In the data rows, the value 128 means zero.
Here are some points, one per row:
102 125 115 131 146 135 126 169 133 131 128 137 153 156 144 145 147 126 145 157 117 142 128 159 138 131 118 139 120 153 110 155
54 143 111 182 179 158 62 66 95 112 47 113 172 65 123 105 98 112 61 150 142 94 179 67 106 164 255 24 75 73 16 80
70 147 110 173 159 142 137 118 152 120 86 102 122 172 131 165 122 109 132 156 133 123 152 133 77 160 134 142 106 160 172 133
176 164 152 131 104 159 108 124 110 115 109 157 112 102 119 122 117 111 108 94 147 164 97 100 128 112 165 128 138 180 143 132
111 165 130 97 92 166 127 116 122 141 82 161 78 164 110 145 155 106 131 166 161 126 127 159 66 174 102 132 165 147 114 150
155 124 158 133 116 99 103 118 119 114 119 85 131 126 126 116 115 137 123 128 119 164 148 157 174 152 153 225 35 62 53 30
106 94 124 137 136 145 131 146 134 128 134 102 125 152 121 144 123 125 155 147 129 143 110 149 133 154 107 143 128 140 116 147
95 96 125 146 124 134 130 131 105 123 161 101 130 141 152 141 107 134 168 148 139 194 207 24 36 50 54 71 111 72 94 85
162 165 158 101 149 91 158 119 101 89 98 112 154 124 120 121 122 155 144 174 181 11 18 91 84 49 76 86 66 82 61 117
134 110 100 92 145 110 144 77 129 101 167 171 133 95 100 121 101 150 99 127 150 63 167 104 157 164 114 152 152 170 176 109
121 98 126 172 130 168 155 148 144 164 138 116 141 147 124 141 120 126 150 150 129 141 119 157 128 137 118 145 128 136 122 151
123 183 128 81 93 129 142 123 130 115 90 185 90 179 116 138 143 116 120 157 163 115 139 151 89 198 99 122 183 131 121 153
101 109 96 125 122 110 154 86 102 98 136 172 157 101 76 116 110 137 84 159 103 78 168 108 139 136 144 143 146 177 218 87
91 118 96 135 194 100 139 79 79 120 152 144 109 106 119 114 114 134 93 134 144 62 168 96 147 146 143 143 131 160 230 103
135 137 104 162 133 141 143 137 131 185 142 106 149 160 127 148 137 124 156 149 114 144 120 143 139 146 118 141 118 143 117 156
113 95 100 140 143 105 150 146 150 130 141 111 143 123 128 148 116 138 162 177 152 203 3 20 51 95 74 70 119 71 118 67
86 109 70 147 150 137 113 132 174 160 137 133 133 128 151 135 120 127 138 155 133 140 138 148 141 123 174 190 180 46 39 17
146 129 145 126 149 116 110 129 135 114 114 97 125 102 130 176 122 140 144 126 87 146 139 136 165 132 135 146 164 105 142 150
214 199 224 85 116 133 128 128 86 138 26 147 139 120 139 87 157 138 135 98 140 142 142 156 139 162 108 145 255 27 145 153
100 153 93 158 116 97 128 147 131 140 152 124 151 185 158 143 139 148 155 136 128 145 127 163 132 120 132 130 132 142 122 142
109 104 100 135 119 123 143 145 142 119 124 104 113 130 148 151 155 120 146 158 121 144 136 166 137 124 111 126 134 146 113 145
129 139 88 155 134 129 107 143 132 134 124 114 135 114 135 119 126 117 143 137 143 172 153 190 200 172 2 15 64 81 96 61
158 140 126 91 137 123 131 100 113 125 132 137 115 120 124 86 75 126 101 106 158 110 130 101 147 137 161 133 145 165 161 138
129 105 123 101 158 73 147 69 115 112 193 177 136 106 109 124 122 136 107 117 150 67 169 108 150 158 121 137 166 173 167 113
142 159 143 130 102 143 155 116 109 91 87 127 137 138 125 124 127 172 134 105 116 123 145 141 143 134 137 133 198 97 158 127
181 150 111 100 111 138 116 112 93 125 141 143 120 116 109 120 170 116 107 112 130 151 111 94 144 128 159 138 121 157 141 141
109 118 116 161 128 124 146 144 144 118 136 118 124 157 159 145 116 135 151 137 141 149 115 171 123 121 124 135 149 154 112 129
171 116 129 126 167 121 103 141 146 127 110 112 153 132 148 149 98 133 141 124 115 155 131 164 142 110 147 139 139 111 150 154
102 122 119 129 134 125 135 134 122 148 138 140 124 137 165 213 134 132 169 126 120 149 126 140 132 142 127 140 126 132 118 157
107 122 106 130 118 142 134 148 136 125 151 93 125 140 128 145 119 129 158 148 116 142 124 142 127 156 124 142 126 124 115 163
118 121 148 126 162 145 126 134 116 98 137 74 150 119 141 121 123 104 144 87 136 135 126 122 145 122 142 135 122 177 143 110
123 130 139 123 159 99 136 85 110 118 96 140 133 106 116 104 110 209 45 19 0 82 40 110 58 87 53 87 77 95 58 106
183 171 148 88 154 112 176 125 145 118 111 148 142 137 109 117 141 149 137 139 140 159 234 58 53 31 59 82 53 85 65 105
143 195 174 143 138 101 127 109 126 120 125 88 128 138 122 101 100 136 128 133 111 124 140 134 133 137 149 137 187 98 168 134
91 129 130 154 103 118 150 132 152 127 146 105 112 104 186 140 152 118 155 152 118 137 127 157 125 148 117 141 124 139 111 159
133 112 110 94 151 117 169 94 115 128 163 165 147 102 110 39 120 137 100 133 127 74 159 112 146 155 134 137 161 155 187 116
141 146 129 73 99 160 113 112 115 115 139 143 126 122 124 84 146 129 125 86 138 139 109 97 139 121 167 126 135 163 126 149
126 101 135 162 164 126 82 147 159 96 108 101 145 114 143 120 138 141 142 116 111 157 128 147 145 101 151 153 134 117 147 167
210 145 119 122 127 150 127 113 111 113 151 161 107 109 125 109 130 112 102 129 120 148 110 122 121 123 164 115 139 172 139 138
124 119 105 115 138 99 177 80 84 156 160 160 123 78 93 117 108 142 99 129 139 71 168 127 142 153 119 147 161 176 174 102
111 107 118 129 137 138 133 124 157 147 118 105 122 143 135 160 125 131 152 136 129 154 129 160 127 143 100 133 129 155 114 148
140 140 107 106 131 113 177 105 97 129 193 146 152 58 101 111 106 135 97 140 137 60 170 128 135 150 133 134 160 160 181 124
157 111 174 154 86 195 56 221 190 158 135 53 106 172 199 166 171 150 0 70 84 36 90 74 84 96 63 89 107 93 106 81
183 123 136 113 126 119 124 88 124 99 87 107 147 136 141 119 127 127 117 150 110 122 140 148 133 133 142 138 176 102 165 137
116 123 146 126 162 160 120 129 115 103 146 91 153 118 180 119 139 104 145 133 79 156 106 128 137 83 157 135 103 176 152 112
145 146 165 141 126 192 133 165 172 135 131 94 92 157 153 136 155 114 162 100 113 215 78 138 166 50 166 126 109 155 101 148
137 124 137 113 126 102 130 122 76 104 157 168 136 100 84 112 130 137 93 112 157 100 153 119 147 132 138 135 168 171 167 114
99 91 110 121 128 147 137 146 140 132 131 96 128 147 121 141 159 124 153 142 125 144 132 166 118 140 120 139 123 137 119 153
143 134 124 108 125 113 142 123 125 130 103 145 128 86 99 97 168 135 96 102 171 125 128 79 160 130 152 137 137 175 153 133
83 132 90 136 133 139 111 143 116 142 116 102 122 166 128 149 97 124 132 149 135 137 136 149 125 125 138 145 108 166 129 152
116 120 127 123 138 130 162 161 119 128 140 130 121 137 139 142 124 120 145 113 147 150 133 194 129 165 145 200 32 39 85 47
72 181 109 151 133 137 95 105 136 125 76 151 145 100 118 121 129 128 87 140 153 110 138 96 82 155 166 153 99 148 228 149
111 104 145 118 123 126 158 126 156 132 156 134 122 156 131 159 138 134 147 135 136 158 135 198 169 158 174 0 62 51 106 63
90 122 150 124 148 113 130 154 155 161 151 115 142 146 104 152 140 122 150 150 120 149 123 159 139 134 121 138 131 147 109 148
105 92 92 124 166 113 159 136 125 127 166 62 145 117 121 154 131 147 154 132 114 102 147 151 163 117 137 133 124 145 143 132
96 117 148 133 125 131 152 153 146 143 123 131 116 150 160 138 106 117 134 194 98 156 125 123 168 138 112 147 123 138 119 153
89 122 131 125 74 131 142 124 142 128 140 102 146 150 157 152 125 128 148 143 120 148 131 139 145 152 117 140 118 142 111 156
94 105 97 141 126 100 159 155 137 138 135 119 137 162 132 147 112 0 50 10 34 50 70 76 81 76 81 86 106 65 89 110
255 83 238 112 0 87 31 255 166 214 70 164 28 184 150 97 159 178 255 80 62 16 101 63 81 103 105 82 76 120 119 51
124 81 117 165 144 138 144 144 170 104 158 100 178 144 153 149 120 140 176 102 114 142 131 154 175 114 122 147 114 142 103 151
173 173 149 107 107 121 93 106 126 131 131 135 135 100 133 104 165 101 107 99 131 172 97 100 111 117 178 133 132 170 149 132
155 127 170 123 118 146 130 72 132 131 130 158 133 95 109 108 130 118 107 108 154 120 129 110 138 115 152 133 138 170 167 141
79 97 99 161 169 146 127 154 155 141 143 99 150 127 150 138 112 143 157 124 123 138 136 150 136 122 133 147 99 147 138 159
138 198 136 109 85 137 169 134 119 94 146 218 86 167 40 136 145 121 124 164 146 97 148 160 84 228 73 121 215 121 109 136
160 70 145 148 83 78 72 148 114 156 142 185 79 133 108 86 121 148 118 123 174 173 126 144 164 156 147 154 148 105 92 251
170 75 160 144 90 79 0 175 121 169 49 125 100 54 123 64 88 142 97 80 166 210 130 153 161 54 225 153 137 86 156 255
74 172 95 111 93 205 103 45 102 126 173 217 87 105 75 123 157 79 104 161 193 110 34 94 96 23 58 97 69 53 86 95
There is one direction along which these points spread out most. Take the direction at right angles to it along which they spread out most. Go by this last direction. How far along it is each point below, from 0 to 99? 50 is the average, and the first point above lies past it. One standard deviation of the points above along it is 16.
91 118 96 135 194 100 139 79 79 120 152 144 109 106 119 114 114 134 93 134 144 62 168 96 147 146 143 143 131 160 230 103 ~ 37
101 109 96 125 122 110 154 86 102 98 136 172 157 101 76 116 110 137 84 159 103 78 168 108 139 136 144 143 146 177 218 87 ~ 35
176 164 152 131 104 159 108 124 110 115 109 157 112 102 119 122 117 111 108 94 147 164 97 100 128 112 165 128 138 180 143 132 ~ 42
102 122 119 129 134 125 135 134 122 148 138 140 124 137 165 213 134 132 169 126 120 149 126 140 132 142 127 140 126 132 118 157 ~ 66
111 107 118 129 137 138 133 124 157 147 118 105 122 143 135 160 125 131 152 136 129 154 129 160 127 143 100 133 129 155 114 148 ~ 66
70 147 110 173 159 142 137 118 152 120 86 102 122 172 131 165 122 109 132 156 133 123 152 133 77 160 134 142 106 160 172 133 ~ 61
124 119 105 115 138 99 177 80 84 156 160 160 123 78 93 117 108 142 99 129 139 71 168 127 142 153 119 147 161 176 174 102 ~ 36
171 116 129 126 167 121 103 141 146 127 110 112 153 132 148 149 98 133 141 124 115 155 131 164 142 110 147 139 139 111 150 154 ~ 64
160 70 145 148 83 78 72 148 114 156 142 185 79 133 108 86 121 148 118 123 174 173 126 144 164 156 147 154 148 105 92 251 ~ 64
83 132 90 136 133 139 111 143 116 142 116 102 122 166 128 149 97 124 132 149 135 137 136 149 125 125 138 145 108 166 129 152 ~ 65
